128 stands for zero in the data rows.
Here are some points:
[135  60 199 127  93 123 176 144 186  80 150 139 143 141 203 121  76 143
 159 135  83 111  88 108  87]
[122 174  67  82 195 156  73 138  77 197  74  98 158  95  59 158 199  93
 104 120 164 172 151 208 210]
[147 115 164 129 129 110 161 116 163 102 139 110 155 114 141 123 137 125
 137 139 117 106 138 117  97]
[ 96 158  40  52 222 162  89 198   8 175  76  96 180 117  44 184 163  77
  77 129 182 255 152 220 223]
[ 99 136  75  84 197 152  92 139  46 154 123 131 144 122  59 184 204 116
 127 131 162 228 162 216 146]
[ 82  83 157 136  86 117 107 139 158 124 129  99 137 117 167  75  80 117
 148 103 127  90  39  97 135]
[158 129 169 135 108 130 151  94 177 115 151 155  95 137 162 110 139 156
 146 142  78  50 116 101  89]
[186  86 170 137  83 122 165  99 217 100 129 145  98 142 163 106 119 172
 190 142  91  42 128 132  74]
[110 151 121 116 111 142 113 187  61 183 131  75 176 115  86 144 171 145
 108 125 171 236 124 150 144]
[212  84 188 176  27  58 216  62 255  84 144 143  69 185 215  34  75 213
 226 112  76   0 110  54  11]
[161 110 180 128 106 115 197 140 162 105 169 127 157 143 199 127 122 185
 182 136  64  92 117  77  83]
[114 121  81  77 183 130  77 177 123 158  75  96 161 150 100 122 129 121
 122  94 136 137 109 197 179]
[166 124 164 160 115 120 176  97 176  61 163 142 102 121 178 113  76 127
 132 161  82  30 130  48 100]
[164 102 189 137  91 107 144  93 185  83 168 172  92 129 196 129 130 160
 149 162  81  88 120  95  70]
[ 98 105 101 143 132  92 121 108 148 111  97 121 129 137 119 115  87 109
 149 101 149 125 126 146 146]
[135 109 128 119 121 126 119 135 138 149 104 110 150 118 108 103 155 123
 159 117 140 127 131 153 128]
[ 81 135  77 107 189 129  69 158  65 160  89 132 151 146  76 126 145  87
 107 102 131 198 133 184 184]
[103 146  46 120 173 127  60 158  67 179  79 108 147 140  90 139 122  85
 103  85 180 211 142 173 200]
[221 102 190 199  28  99 217  93 248  89 154 156  69 178 216  75  50 208
 200 126  71   0 133  46  41]
[154 159 116 139 127 130 120 117 129 154 113 129 106 150 101 123 144 136
 109 127 130 131 153 151 129]
[ 78 165  91 140 139 143  96 167  91 145 125  87 158 152  98 149  98 124
  62 101 140 189 118 116 158]
[140 139 185 148  97  78 196  56 220 127 137 134 130 141 164  61 156 159
 171  98  76   7 119  79  55]
[195 108 196 199  64 132 156  72 231  86 165 177  52 118 215 103  76 175
 196 154  64   0 114  59 107]
[143 116 130 165 113 109 133  89 138 111 129 168  77 141 141 112  99 106
 132 127 142 115 146 119 111]
[182 124 170 188  64 121 188  68 198  81 167 156  64 139 162 109  93 165
 152 151 108  30 151  62  53]
[ 87 134  84 101 138 151 151 143 122 100 133 102 123 146 115 132  65 127
  88 110 147 100  92  91 117]
[150 136 103 144 156 143 103 122 117 118 131 135 105 118 100 150 131 129
 139 145 138  97 164 148 149]
[167  99 192 140  90 115 196 109 190  68 191 177  88 150 178 106 123 207
 185 152  65   5 129  68  23]
[166  85 195 171  55 103 181  80 221  86 153 152  72 131 197  75  73 158
 185 136 100   0  88  77  75]
[189 137 196 201  40 112 196 112 166 105 194 129 108 148 181 101 112 196
 162 155  85  83 140  29  46]
[127 119 125 102 133 150 155 165 111 108 121 132 119 147 106 143  97 135
 107 147 121 148 120 155 132]
[143 180 128 121 143 154 131 124 105 169 124 119 118 115  88 140 174 132
  95 138 140 119 141 157 146]
[144  93 115 145 117 105 146 112 182 121 119 130 142 150 161  94 104 152
 201  86 116  56 138  99  99]
[130 130  87  77 173 152 145 178  76 136 103 106 154 130  91 155 125 118
 118 138 148 176 136 173 166]
[160 133 160 127  87 135 180 160 136 140 132 128 123 146 148 101 113 173
 153 141  90  93 104 109 125]
[127  87 127 128 122 121  85 158 114 120 132 124 119 112 149 119 104 116
 147 135 157 137 101 134 151]
10 more points follow, each with its number after it:
[128 121 111 159 142 125 115 136 104 125 127 131 127 112 123 117 100  96
 139 120 155 111 141 112 156] 0
[172 140 152 160  92 126 202  73 183  89 152 162  69 142 154 128  96 168
 149 148  98  32 147  85  77] 1
[122 129  96  94 175 152 115 128  66 138 137 151 123 130  73 180 199 133
 132 145 149 207 172 198 112] 2
[130 127 133 115  83 144 102 133 147 139 122 123 101 133 127 112 119 120
  74 128 161 148 104 120 104] 3
[123 125  91 118 157 111 138  86 156 121  94 106 126 105 115 116 113 100
 155 113 156  62 123 142 163] 4
[191 137 146 159 126 132 135  93 183 114 139 160  67 163 161  95 109 156
 154 138  68   5 130 106 109] 5
[ 95 112 130 143 160 162  46 166 114 131 116 131 131 136 113 151 102  95
  85 122 114 163 112 175 177] 6
[128 149 169 108  94 114 215 149 136 109 147 117 155 135 147 124 117 154
  98 143 107 140 117  74  85] 7
[144 127 101 139  99 191  96 178 132 125 130 118  99 157 135 143  57 151
  95 130 123 111 109 101 142] 8
[137 173 129 120 146 149 134 127 102 166 122 117 125 114  88 141 172 128
 101 134 141 129 141 162 146] 9
Which three of these numbered points are nearest to each point below, ignoring the direction in which the first points spread most? Their numbers follow each, nearest first.
[141 151 105 134 144 126 148  86 126 113 127 147  92 121 115 153 127 121
 123 140 143 110 157 134 129] > 1 9 0
[160 153 120 138 158 139 120 109 143 130 125 149  91 160 131 117 124 138
 127 131  81  58 133 132 138] > 5 1 9
[118 142 107 108 118 148  77 136 114 153 113 118 116 116 110 132 138  96
  62 125 177 177 116 137 140] > 3 9 0
[113 113 177 138  56  96 213 109 193  92 158 119 141 138 168  75 102 171
 155 113 104  58  96  36  41] > 7 3 0
[150 115 130 106 148 140 165 114 120 109 149 150 118 136 107 160 173 162
 167 150 117 134 162 168  82] > 2 1 9
[ 87  93  99  83 110 117  88 129 123 129 124 101 121 111 101  95 145 110
 120 112 207 150  84 139  98] > 3 0 4
[108 132  83 121 126 181  73 190  97 140 116 104 122 150 112 158  73 126
  74 120 145 176 103 133 171] > 8 6 3
[ 94 133  50  99 189 113  92 102 121 145  65  90 144 104  78 127 126  71
 130  96 186 119 129 183 201] > 4 0 5
[110 109 172 139  58  99 212 109 186  87 161 124 135 139 170  84  93 167
 152 116 107  67  96  36  44] > 7 3 0
[129 114 115 154 139 126 121 141 106 116 131 132 122 114 132 119  90 104
 143 126 153 105 131 109 153] > 0 1 4
[159 104 146 121 127  90 172 132 172 123 112 109 169 117 154  89 128 138
 189 112 122  61 134 114 120] > 4 0 9
[124 126  71 117 147  81 100 109 136 146  89 111 122 158 115  97 124 120
 146  85 161 133 128 152 136] > 4 0 5
[ 92  84 156 125 133 125 129  96 100  79 175 199 100 106 156 159 147 117
 157 158 121 165 129 126  96] > 2 0 1
[ 56 112 111 108 182 167  63 159  59 118 127 121 152 107 110 195 116  75
  81 143 134 245 100 182 200] > 6 0 3
[174 155 233 201  30 134 199  53 230 136 165 152  92 114 184  93 141 180
 155 139  66   0 123  50  65] > 9 1 3
[153 140 163 133  71  81 211  91 189  96 166 117 142 143 172 125 143 203
 161 136  88  97 137  56  38] > 7 9 2
[164 154 205 145  87 122 202  88 167 130 141 165  96 123 139 106 159 157
 134 160  83  65 136 121  94] > 9 1 2
[148 155 106 131 169 145  89 117 114 146 122 144  96 148 118 128 139 119
 112 129 105 101 136 147 156] > 5 1 9
[140 142 100 125 169 137  79 114 124 140 110 144  97 149 117 121 134 113
 118 125 109 104 128 156 158] > 5 1 0
[179 133 128 148  78  91 134  97 210 158  89 118 104 158 130  42 130 155
 165  93 125  28 131 112  93] > 4 5 9
[ 90 143  76  91 139 130  89 139  96 146 100 108 122 139  68 142 143 119
  80 115 178 199 125 172 135] > 3 1 9
[ 95 171 124 159 116 104 176 144  98 144 141  93 165 152 133 116  96 140
 107  96 125 161 118  73 132] > 7 0 9
[114 132  87 122 125 185  70 191  95 142 112 113 116 152 115 157  71 121
  69 124 144 180 105 138 175] > 8 6 3
[142 106 190 174  95 148 108 164 125 119 153 131 126 125 153 132 101 129
 117 159  99 152 115 123 137] > 6 3 0
[145 146 171 138  76  77 205  84 185 102 166 116 146 139 171 125 152 193
 155 135  86 109 135  60  45] > 7 9 2
[112 179  30  93 208 125  90 152  24 157  89 117 137 133  26 168 168  83
  66 129 199 247 196 198 176] > 1 9 2
[159 172 167 141 106 141 176 104 145 147 147 128 108 122 120 130 160 162
 115 144 112  80 138 122 104] > 9 1 5
[113 125  91 140 158 128  93 149  80 138 113 125 136 109 105 122 110  82
 127 116 172 143 139 133 176] > 0 4 1
[138 110 142 162 141 101 149 103 139  96 145 141 115 126 152 117 101 116
 161 131 124  89 138 111 124] > 0 1 4
[ 70 138  42 129 192 155  25 150  47 166 100  99 154 112  81 153 123  54
  89  93 190 211 130 161 215] > 0 6 3
[136 103 181 168  97 151 116 171 126 113 151 125 127 133 147 133  86 132
 113 155 105 149 112 124 134] > 6 8 3
[155 112 140 142  56 169 174 158 176 118 143 103 115 126 163 131  58 191
 162 128 127  40  92  78 116] > 8 0 3
[100 162 104 101 137  97 147 114 116 131 134 102 173 131 119 152 170 147
 113 118 126 189 141 108 105] > 7 9 1
[134 174  61 111 179 128 117 141  63 147 101 125 124 144  49 151 154 108
  82 132 171 193 191 169 148] > 1 9 2
[144 135 161 143  93 165 161 145 159 124 140 117 122 140 155 137  84 155
 112 134  96  92 101 105 122] > 8 6 9
[105 127 103 141 189 101 117 113  88 114 125 134 137 118 112 135 128  86
 137 122 149 145 152 147 160] > 0 1 4
[ 77 162  95  69 206 128 110 200  52 173 112  87 212 151  83 138 176 122
  92  98 120 216 118 170 165] > 7 9 0
[193 110 212 163  80 128 148 118 140 114 170 186  86 133 172 148 157 166
 149 185  83 157 157 141  83] > 2 9 1
[179 126 190 149  95 137 121 131 114 148 151 171 102 133 143 146 182 153
 134 171  96 192 157 164 105] > 2 9 1
[112 141 136 167  94 131 128 150 145 117 150 105 131 165 143 128  73 158
  94 111 108 129 111  80 109] > 8 3 6
[ 86 170  80 111 199 143  81 194  26 178 104  97 194 109  90 152 146  80
  87 113 149 221 137 150 226] > 0 9 7
[103 131 107  91 172 130 115 180  72 148 129 104 196 125 138 165 148 123
 127 116 121 217 122 139 164] > 7 0 9
[157 120 135 158 152 117 106  88  95 104 156 157  88  85 114 162 163 107
 151 180 160 143 172 165 142] > 2 1 9
[133 175  64 103 186 131 122 148  60 141 102 124 131 141  47 160 155 106
  73 139 165 201 192 176 151] > 1 9 2
[121  83 165 118  60 121 139 121 185 113 137 119 138 117 190 110 105 135
 142 122 132 133  78  89  90] > 3 7 6
[146 116 149 180  73 154 156 102 166  92 153 145  47 140 140 107  51 148
 131 144 127  31 104  87 100] > 8 0 1
[146 136 171 152  81 154 164 137 172 129 141 122 115 147 161 122  85 162
 113 126  93  77  98  94 109] > 8 3 9
[200 152 197 150  75 141 204  91 185 125 164 144  82 126 151 110 148 186
 145 160  94  22 137  96  65] > 9 1 5
[ 71 199 100 127 160 161  62 109  67 216  94 111 158  80  67 154 206  70
  65 106 164 202 134 167 208] > 9 3 0
[106 131  93 133 136 145 135 159 117 128 117 105 140 162 105 154  85 150
 120 105 132 151 130 145 139] > 8 1 0
[ 82  90 191 133  93 112 168 109 134  78 178 159 139 109 173 132 129 134
 148 148  98 149  99  84  78] > 7 2 3
[112 119 140  94  95 125 195 117 153 108 124 130 136 112 145 137 111 138
 129 133 137 121 109 106 104] > 7 1 3
[114 140  77 105 217 120 120 134  41 138 113 147 147 124  92 194 160  99
 134 133 151 228 181 205 182] > 2 1 0
[123 134 107 103 165 128 121 123 126  89 142 149 116 125 122 157 135 141
 123 148 110 100 144 120 122] > 1 5 9
[146 106 152 166 132  97 169 101 150  86 151 145 114 131 160 113  97 131
 173 134 113  70 140 102 108] > 0 1 4
[ 90 140  87 104 139 168 122 156  90 127 114 118 115 140  88 154  95 127
  94 132 137 156 106 149 163] > 8 1 3
[113 167 127 124 148 122 122  74 126 168  99 135 146 111  85 133 208  95
 104 119 130 172 168 167 134] > 9 1 2
[109 158  63  89 210 162  45 132  59 158 130 140 116 101  93 176 184 105
 106 128 168 146 140 174 186] > 5 1 9
[139 134 181 107 104 182 177 179 119 125 159 131 138 130 135 172 131 181
 110 163  90 143 113 134 108] > 7 9 1
[ 98  96 201 163  80 119 152 131 165 106 147 128 144 134 167 118  92 142
 138 127  84 135  88 110 107] > 6 7 3
[114 150 119 129 130 132  72 149  91 176 122  97 152 121 109 125 162  99
  79 113 169 212 122 144 148] > 3 9 0
[ 77 156  35  92 193 119  63 181  24 194  81  66 202 117  53 159 167  79
  90  84 216 255 153 193 199] > 0 9 3
[143 140 161 134  73 138 160 169 109 159 154  87 160 120 122 128 158 181
 141 139 135 170 121 111 100] > 7 9 3
[ 99 113  98 127 134 122 104 128  92 127 141 120 123 111 114 144 133 126
 149 125 176 161 118 144 139] > 0 1 3
[ 92 130 118 136 133 171  71 157  76 150 143 141 117 126 118 157 129 125
 110 129 129 174 107 141 163] > 6 0 8
[124 164  86  96 178 141  75 127  91 169 103 136 119 134  90 134 175 106
  96 120 132 149 135 169 165] > 5 9 1
[ 88 153  98  89 145 135  67 177 120 178  88  68 177 133 109 125 129 107
  60  87 153 178  87 149 174] > 3 6 8
[109 132 112  75 113 147 148 118 146 126 115 150 121 147 102 162 157 157
  99 126 132 170 142 156  82] > 2 1 3
[119 117 136 112 129 115 103 116 179 146  92 106 156 126 148 109 132 113
 130 103 108 112  97 146 149] > 4 6 0
[135 107 150 125  80 116 118 122 176 137 116 111 131 127 154 102 128 143
 145 121 121 116  94 120 114] > 3 9 0
[120 147  93 106 177 110  62 128 102 188  57 144 136 124  69 106 183  75
 108 102 152 166 159 214 186] > 5 9 4
[104 132 107 101 144 154 136 162  86 139 133 127 163 130 108 153 147 134
 120 119 131 178 142 126 121] > 7 9 1
[121  93 122 133 111 118  89 148 130 132 105 127 121 144 128 110  97  99
 112 111 162 177 116 155 129] > 3 6 0
[134 104  79 117 157 135 115 118 125 106 100 151  89 135 103 121  95 104
 151 128 147  87 139 156 150] > 4 0 5
[121 149 103 102 168 133 134 121 125  99 139 139 131 124 109 163 148 144
 120 142 110 100 154 122 122] > 1 9 5
[109 160 143 142  87 138 118 153 130 166 104  94 121 156 115  91  92 125
  70 116 110 145  75 123 156] > 3 8 6
